Named turns come first, each shown by rows before and after it. Which turns, in which order, take the first row of each pair that follows to the second? Write the first one first, as in the answered first pair.
k407 (before |-> after):
[  1  -9   8 -13  24  14  -1  -5  -4   3  -5   8   9   5  -4 -11  -5] |-> [  3  -4  10 -15  24  10   3  -5  -1   7  -6   8   3  13   3  -8   0]
[  9  -8   3  -5 -14   2  -3   5  18 -12   2 -13   7  17   4  -3  -5] |-> [  6 -14   7  -4 -12   5  -4   2  17 -13   5  -7  15   5  -5  -2 -10]
[  1  18  -2   4  -2  -7  -2  10  -1   8   9   9 -14  -2 -11   9 -12] |-> [  0  17  -3   3  -5  -7   5  16   2   9   6   8 -16   0  -6  13 -12]
[  7  -3  -8   9  12   3 -11  -1  -9   0   0   0   4  -2 -16 -14  -4] |-> [  9   3 -11   7  18   3  -9   0 -13   7  -2  -2  -4   7 -13 -12   3]
k585 (before |-> after):
[ -2   8  -1  -4 -14  -7   1  11  -7  -9  11  -7   5  14  10   6  14] |-> [ -2  15  -4   4   3  -9  -2  21 -10   0   2   4  -7   6  -6  11  -3]
[ -5   2  -7  23  25   3 -13  11 -20  17 -13  -7 -15 -14   1  16 -15] |-> [ -3 -26 -10  12  -6   8  -6  -7  -7  -5 -13 -32  12 -11  26   5   3]
[  0  -6   0   8  -1  13   9  10   6   6  -4  -3  -5  -9  -2   4 -11] |-> [ -1  -6   2   1 -14  12   9   5   9   2   2 -13  -5  -3   8   3   0]
[-11 -18   5   1  -1  12   6  -9   8  -5   3   3  15 -13  -5 -14   1] |-> [ -7   4  13  -2  -3   7  13 -10   1   4  15   9  -3  -1  -7 -17  17]
k533 (before |-> after):
[ -1   9  -3  -9 -21  -8   2  -3   2  -1   7 -10   1  11  26   2  17] |-> [  3  14  -4  -4  10  -4  -1   4 -14  13  -7   1 -15  14  18   2  15]
[ -3  -2   0  11  -6  -4   0  16   6  -5   3   3 -12   9  12   7   1] |-> [ -1   2   3   9   4   0  -1  12  -1  -2   6  10 -15   9   4   1   3]
[  9  -1 -10  23   7   5   1  11  -8   9 -11   4 -15   4  21  22  -7] |-> [  9  10  13  10  -1   6   9  -3 -11  -6  12  28 -16   5 -16   2   2]

Between the rows of a pair lie 2 to 4 turns.
[ -2   8  -2   9  -2  -5  -1   7   3  -8   7  14   1 -14 -27   4 -16] |-> [ -3   6  -2   2 -33  -8   0   1  18 -12  10 -12   6  -5   8   8   1]  k533 then k585
[ -4  -8 -12   6 -12  -1  -5   8  -4  -7  -2 -17   0  -3  25  16   4] |-> [ -3   0   9  -6   3   5   1  -9 -18   0  12  -5 -16   5   7  -7  24]  k407 then k533 then k585 then k585
[  6  13   8  -6  -6   3   4 -21  -2  -2  16 -20 -15   1  20 -11  43] |-> [  8  14  13  -5   7   1   3 -23  -7   8  12 -10 -26   2  14 -13  43]  k533 then k533
[  9  -4  -7   4 -19  -3  -3   7  23  -7  -1   2  14 -22  -9  23 -29] |-> [ 12  17 -10   3  21  -9  -3  11  -3  22 -15  -6 -19  -4  15  30  -5]  k585 then k533
[ 11  -9 -15   3 -26   0  -1   3  23 -15   1   0  25  -8   9  14 -26] |-> [ 11  18  -2  -5 -42  -7   4  -1  15 -17  24   2  10  -2   8   9  -1]  k585 then k407
